One turning vector, and how many ticks it has turned
The counts run from 0 to 855.
-1.75,3.25,2.97,3.61,2.01,-1.54,2.93,0.76,0.29,-1.93,-0.77,-1.29,-1.65,-2.40,-1.96,-0.94,2.83,-1.13,-1.26,-2.08,-3.93,-4.14,2.46,4.77,0.63,-0.33,0.67,0.32,3.65,0.41,1.77,-0.57,3.12,1.09,0.31,-1.66,1.27,0.39,3.81,-2.06,-5.60,-1.15,-2.95,4.45,-2.93	784
-0.86,0.20,3.51,5.78,0.10,-3.37,3.37,-0.62,-1.35,-3.06,-0.24,-0.52,-1.56,1.53,-2.82,-0.10,-1.21,-0.16,0.68,0.83,-3.79,-3.13,1.59,2.45,0.62,-0.36,1.75,3.98,4.39,2.40,2.21,0.32,3.37,2.59,-3.85,-0.06,2.96,1.65,1.18,-2.09,-4.40,0.70,-0.40,3.03,-0.05	468
-1.51,-0.51,3.67,4.58,-0.62,-2.86,-0.27,-0.79,-0.99,-0.88,1.12,2.18,-1.01,2.22,0.03,1.37,3.70,0.35,2.18,-0.93,-4.70,-2.10,2.78,3.66,2.15,0.96,1.57,2.46,3.31,-1.58,2.05,-0.48,2.52,-1.20,-4.07,-1.86,3.12,1.26,3.22,0.75,-5.42,1.65,0.38,2.90,-1.89	154
2.67,2.20,3.55,5.82,-0.48,-2.39,4.21,-0.85,-1.13,-2.54,1.21,5.68,0.37,3.35,-1.25,0.56,-0.19,-1.42,1.19,-0.20,-4.86,-1.01,0.28,2.52,-0.69,-1.83,-0.65,2.36,3.04,2.08,0.96,-0.57,1.10,2.70,-3.42,-0.43,0.74,-1.72,2.47,-1.08,-3.52,-0.11,-0.29,1.60,-3.55	79
-2.62,2.93,0.72,0.76,0.24,-0.65,2.66,1.77,-1.63,0.05,-0.66,1.03,-0.14,-1.85,-4.49,0.01,0.15,2.72,-0.47,0.54,-6.38,-3.01,1.21,2.93,-0.89,-3.47,3.38,3.54,3.34,-1.95,2.59,-2.06,-0.18,-1.20,-1.41,-2.69,0.37,2.18,1.90,-2.89,-4.25,2.78,-0.17,-0.54,1.41	127
-0.78,2.19,3.45,-0.27,-2.02,-1.18,1.55,2.55,0.60,0.97,0.96,4.13,2.74,2.84,0.11,1.54,2.11,3.21,3.53,-0.39,-4.24,-1.05,0.15,2.59,0.55,-2.92,1.53,5.84,1.48,0.52,2.87,-1.29,-0.72,-0.70,-4.81,-2.52,-0.96,1.97,1.31,0.68,-4.30,3.24,1.93,-0.43,0.91	215
-3.93,3.88,1.10,-1.10,0.03,-0.97,1.31,1.37,2.38,1.80,1.10,3.33,0.29,2.51,0.34,0.64,2.87,2.45,0.58,-0.76,-4.82,-2.78,1.68,3.69,1.65,-1.27,2.41,5.79,1.33,-0.50,3.53,-0.80,-0.73,-1.33,-3.42,-1.47,1.68,3.51,2.58,-2.26,-3.77,1.71,2.04,2.29,2.81	440
-3.79,3.65,2.65,-1.25,1.53,-0.48,0.71,-1.34,-0.86,-1.43,0.43,3.06,-4.70,0.53,0.39,0.36,4.50,-1.10,1.03,-2.92,-3.81,-3.36,3.04,4.68,-2.29,-1.68,1.56,2.08,3.36,-0.30,0.10,-1.55,2.25,-0.95,-2.50,-2.57,-1.27,1.28,1.05,-1.24,-4.86,1.25,0.28,3.88,1.07	193
-0.60,4.03,3.78,4.45,0.53,-3.32,4.20,2.50,0.85,-0.05,-0.88,-2.16,1.19,-2.88,0.01,0.71,-0.72,-2.53,0.29,-3.09,-3.62,-4.28,-1.41,3.00,-2.21,-3.44,-1.38,2.48,3.03,1.74,2.83,-1.36,1.53,3.30,-1.08,-0.89,-2.49,-1.35,1.95,-1.05,-4.84,-0.92,-1.89,1.36,-1.21	408
-2.00,2.98,0.80,1.21,0.25,-3.35,2.74,1.27,4.21,0.94,1.41,1.77,0.79,1.36,-0.01,0.78,-1.46,-0.31,0.52,-0.95,-5.65,-2.86,-1.14,0.11,-1.89,-2.60,0.82,6.56,3.26,0.53,2.77,-0.59,-2.15,1.88,-4.61,-0.84,1.92,2.01,2.44,-2.76,-3.83,-0.09,2.07,-0.72,1.77	817
-0.87,2.13,4.18,2.25,-0.11,-3.03,2.07,-0.08,2.04,-3.06,-1.20,1.66,-2.28,3.16,-0.99,-0.48,3.26,1.05,2.00,-0.19,-2.80,-2.25,0.57,1.00,1.38,-0.80,2.07,4.35,4.68,0.77,-0.77,0.35,3.49,-0.87,-1.05,1.49,1.03,3.26,1.46,0.46,-6.69,-0.58,-3.30,3.10,-0.16	99
-0.87,2.57,1.42,0.75,0.13,-4.20,1.45,3.23,1.79,1.55,1.34,1.22,-0.04,0.14,0.40,1.63,-0.87,2.40,2.19,-2.57,-4.82,-3.31,-1.50,0.50,-2.91,-4.19,0.16,5.03,4.04,-0.23,2.20,-1.80,-1.02,0.65,-3.52,-3.43,-0.69,2.16,-0.20,-2.37,-5.14,0.79,-0.54,-1.01,2.60	423
-2.35,3.80,1.33,-1.34,0.59,-2.16,-0.22,1.45,0.70,1.23,1.34,2.11,-3.42,1.38,0.02,0.81,3.75,3.71,0.03,-2.14,-4.39,-2.49,1.29,2.79,-0.85,-2.69,3.15,3.36,3.42,-3.17,1.33,-2.63,1.00,-1.60,-1.37,-2.71,-0.10,2.72,1.39,-1.74,-6.50,1.95,0.71,2.25,2.03	47
-3.01,2.88,-0.26,1.59,0.50,-1.95,1.40,1.17,-3.07,0.78,1.36,3.68,0.60,-0.36,-1.24,1.00,-0.30,1.37,-0.36,-0.28,-6.91,-3.17,2.12,3.21,-0.73,-2.95,2.22,3.03,2.49,-2.07,3.14,-2.97,-0.16,-1.74,-2.09,-4.62,1.80,2.47,2.53,-3.57,-3.54,2.85,0.39,-0.70,2.08	666
0.41,3.45,0.32,4.11,-1.19,-3.01,3.93,2.42,-1.30,0.38,0.38,4.78,4.11,1.59,-1.10,1.72,-2.06,0.50,-0.04,-0.06,-6.33,-2.62,-0.83,1.52,-0.70,-4.61,0.32,4.60,2.56,-0.16,2.39,-1.21,-2.15,1.10,-1.22,-0.90,0.57,0.45,3.36,-1.24,-3.87,1.14,-0.71,-2.01,-0.79	368
-4.17,0.11,2.66,4.09,-0.07,-2.81,1.05,-0.36,-1.50,-0.56,0.22,0.41,0.18,-0.76,0.36,0.58,2.03,-4.01,0.28,-0.87,-5.92,-3.10,3.46,3.51,0.72,-0.45,1.36,2.49,3.25,-1.34,2.70,-1.63,1.54,-0.64,-3.74,-2.59,3.40,1.01,4.43,0.96,-3.48,1.94,1.27,1.23,-1.55	299
-2.15,5.24,3.45,4.24,1.38,-0.14,3.73,1.12,-0.67,-0.07,0.09,-0.12,-0.03,-3.50,-2.61,-0.32,-0.07,0.24,-0.67,-0.37,-3.72,-3.05,1.86,6.52,-1.17,-2.35,0.84,1.25,0.86,1.43,3.52,-2.40,4.28,-0.49,-1.70,-2.15,-1.47,-0.74,0.95,-4.01,-2.73,2.06,-1.59,2.02,0.69	705
-1.53,1.80,6.70,3.21,-0.25,-0.95,1.07,-0.65,2.09,-2.20,0.41,2.41,-1.34,1.18,-0.12,0.14,4.35,-1.08,3.68,-0.79,-3.03,-0.31,2.16,4.58,0.40,-0.62,1.74,3.20,1.28,2.16,0.89,-0.87,3.96,-2.15,-5.45,-0.23,-0.05,0.45,2.13,1.33,-3.95,2.25,-0.17,2.92,-1.38	545
-0.44,2.45,3.84,4.26,0.87,-1.70,4.36,3.10,2.92,-2.33,-0.92,2.46,2.46,0.49,-2.91,-2.39,-0.07,1.07,-0.45,1.57,-4.19,-1.44,1.40,0.38,0.99,-1.33,0.41,3.56,3.43,1.65,0.06,-4.53,1.19,2.09,-2.74,-2.90,3.64,2.36,2.74,-2.48,-3.95,0.21,0.07,-1.03,-1.77	764
-0.72,2.34,0.41,3.74,1.44,-4.16,2.87,-0.27,-0.04,-2.20,0.03,-0.94,-2.95,-1.31,-3.80,1.11,-1.65,-0.70,0.06,-1.24,-6.38,-3.89,0.05,1.61,-2.65,-2.37,1.53,3.12,6.25,-0.61,1.77,1.28,0.75,0.92,-1.32,-0.79,1.12,1.21,2.01,-3.74,-5.13,-0.90,-2.37,1.17,0.20	37
-1.26,4.66,1.48,2.50,-0.97,-2.11,2.92,-2.32,-1.12,0.31,1.63,5.04,-2.14,4.52,0.53,1.87,1.93,-0.11,-1.38,-0.99,-4.37,-2.06,1.25,2.56,-1.54,-3.04,2.22,4.88,1.77,-1.63,0.28,-2.00,1.21,-0.69,-2.26,2.09,-0.66,-0.31,3.56,-0.30,-4.08,1.51,2.06,1.57,1.97	140
-1.19,3.66,1.14,-0.92,-0.57,-0.36,1.89,2.08,-3.09,-0.42,-0.28,2.09,-1.52,0.33,-2.90,0.59,2.26,4.79,0.93,-0.40,-4.37,-3.43,1.34,3.54,-0.41,-3.88,3.17,3.34,3.62,-1.78,1.58,-1.82,0.91,-0.80,-0.18,-2.81,-1.19,2.96,0.66,-1.65,-6.04,2.66,-1.66,1.48,1.66	271
0.23,4.51,5.04,2.87,0.65,-0.90,4.44,2.31,2.75,-2.46,-1.35,0.40,0.75,-2.50,-2.45,-0.69,0.37,-2.04,1.98,-1.13,-4.00,-1.83,-1.42,0.98,-2.48,-4.21,0.43,3.05,3.21,2.66,0.33,-1.86,1.72,1.17,-1.89,0.20,-3.01,-0.92,1.99,0.57,-4.69,0.24,-2.10,-0.32,-2.58	410
2.42,0.21,5.06,3.83,0.79,-3.31,1.51,3.21,-0.37,-1.90,0.47,1.98,-0.61,-0.09,-0.70,0.41,1.12,1.73,2.81,-2.06,-3.38,-2.20,0.75,3.48,0.00,-1.39,-1.10,0.76,4.31,1.80,1.59,-2.34,2.27,1.77,-3.69,-5.50,0.68,0.63,-0.66,-1.90,-5.42,0.38,-1.82,2.01,-2.83	172
-2.41,3.17,3.11,3.98,1.01,-1.95,2.69,1.26,2.57,-2.35,-1.71,-0.68,-0.33,-1.92,-3.19,-0.92,1.51,-0.32,0.29,-0.06,-4.83,-2.62,1.33,2.28,1.15,-1.41,2.59,3.56,4.20,-0.29,0.75,0.23,3.33,-1.88,0.17,0.44,2.72,2.47,4.04,-0.79,-5.01,-0.76,-3.92,1.35,-0.89	782
-2.41,1.16,1.97,5.78,-0.29,-3.73,1.29,0.77,1.04,1.10,1.37,-0.39,2.04,-0.64,-0.05,1.95,-0.41,-0.95,1.27,-0.76,-5.61,-2.68,1.80,4.01,1.96,-0.30,1.69,4.16,1.56,-0.61,5.15,0.92,1.16,-0.57,-3.92,-0.52,3.10,0.91,4.22,-1.45,-3.16,0.96,-0.26,1.74,0.33	836
-2.47,6.17,4.53,3.24,0.57,-0.22,4.16,0.76,0.55,-0.49,0.53,3.80,0.00,2.26,-0.21,-0.96,1.99,1.86,-0.93,0.61,-1.16,-1.45,2.49,4.29,-0.04,-2.62,1.91,3.66,0.17,1.28,0.29,-5.03,4.24,-1.62,-2.28,-0.71,-0.72,1.07,1.03,-3.36,-2.52,2.36,0.14,1.93,2.78	86
1.47,3.48,4.31,3.48,0.46,0.86,3.28,-0.35,-1.15,-2.56,-0.14,4.23,-1.76,-0.32,-2.86,0.31,2.40,0.61,2.35,-1.44,-3.92,-1.19,1.40,5.95,-1.14,-2.16,0.95,0.48,2.12,1.24,0.43,-0.54,3.91,-1.45,-1.80,-1.66,-2.12,-1.58,1.10,-1.20,-4.91,1.39,-2.84,2.86,-2.78	24
-0.17,4.62,3.57,3.73,-1.43,-2.62,3.89,2.36,1.23,0.21,-0.42,4.40,4.46,3.33,2.95,1.51,0.88,-0.72,2.68,-1.24,-2.33,-2.46,-0.68,2.88,1.37,-2.59,-0.67,5.05,0.54,2.82,1.36,-0.95,1.79,0.19,-1.72,0.85,-1.21,0.83,2.67,0.73,-3.60,-0.09,-2.32,0.38,-0.42	160
-3.40,1.07,2.35,3.69,0.36,-2.21,0.67,0.70,2.92,1.18,1.54,0.33,0.51,-0.47,-1.38,0.20,1.57,-0.03,0.32,-0.58,-6.47,-2.02,2.58,3.16,1.53,0.16,2.02,4.01,2.36,-1.30,4.05,-0.22,-0.23,-1.01,-4.77,-1.47,4.29,1.25,4.27,-1.65,-3.45,1.56,1.99,1.51,0.15	297
-1.25,3.75,4.76,2.08,-1.14,-1.38,3.67,2.42,0.01,0.99,0.92,3.74,2.58,2.55,2.42,0.46,1.28,0.54,1.44,-0.75,-2.11,-1.67,0.83,4.28,-0.22,-2.91,-0.79,4.71,-0.89,2.53,2.73,-4.64,1.36,1.30,-5.33,-2.07,-2.08,0.33,0.38,-0.52,-2.87,2.56,2.83,1.05,1.55	607
-3.02,2.54,4.59,0.91,0.96,-1.84,1.31,2.66,3.66,0.52,-0.15,-3.36,-1.53,-4.39,-1.62,-0.19,2.48,-0.01,0.87,-2.72,-3.80,-2.78,0.47,3.42,-1.77,-2.33,1.11,3.19,2.70,0.13,3.13,-1.80,2.13,-0.13,-3.42,-2.64,-1.46,0.89,0.97,-0.53,-5.85,1.11,1.02,2.45,-0.20	111
0.42,4.03,2.59,3.07,-0.84,-0.09,2.80,1.06,-2.59,0.02,0.50,6.62,3.38,2.02,-1.08,0.95,1.88,2.50,1.95,0.13,-4.28,-1.74,2.09,6.25,2.74,-1.96,1.07,2.72,0.60,0.72,2.92,-0.99,1.46,-1.62,-1.77,-1.82,0.53,0.73,2.79,-1.35,-3.23,2.69,-1.47,1.01,-0.79	457
1.69,1.16,3.26,3.12,-0.83,-2.41,0.98,2.81,-2.81,1.37,2.13,4.24,2.03,2.38,1.06,0.79,2.35,2.50,1.24,-1.89,-3.19,-2.14,1.39,5.03,1.20,-1.81,-1.17,1.61,2.02,-1.10,2.57,-3.98,0.18,2.16,-3.26,-5.37,0.25,-0.10,1.86,-0.91,-5.13,1.99,1.59,1.97,-2.77	604
-1.32,5.30,0.77,1.33,0.59,-0.86,2.31,0.74,-2.05,1.49,1.61,3.00,-1.37,-2.08,-0.65,1.63,-0.39,0.77,-0.41,-2.80,-5.09,-2.94,1.00,5.00,-4.21,-4.37,0.57,1.64,1.80,-1.23,2.85,-2.66,0.45,-0.60,-2.20,-3.62,-2.73,-0.97,1.05,-3.62,-3.52,2.26,0.05,1.12,1.77	274
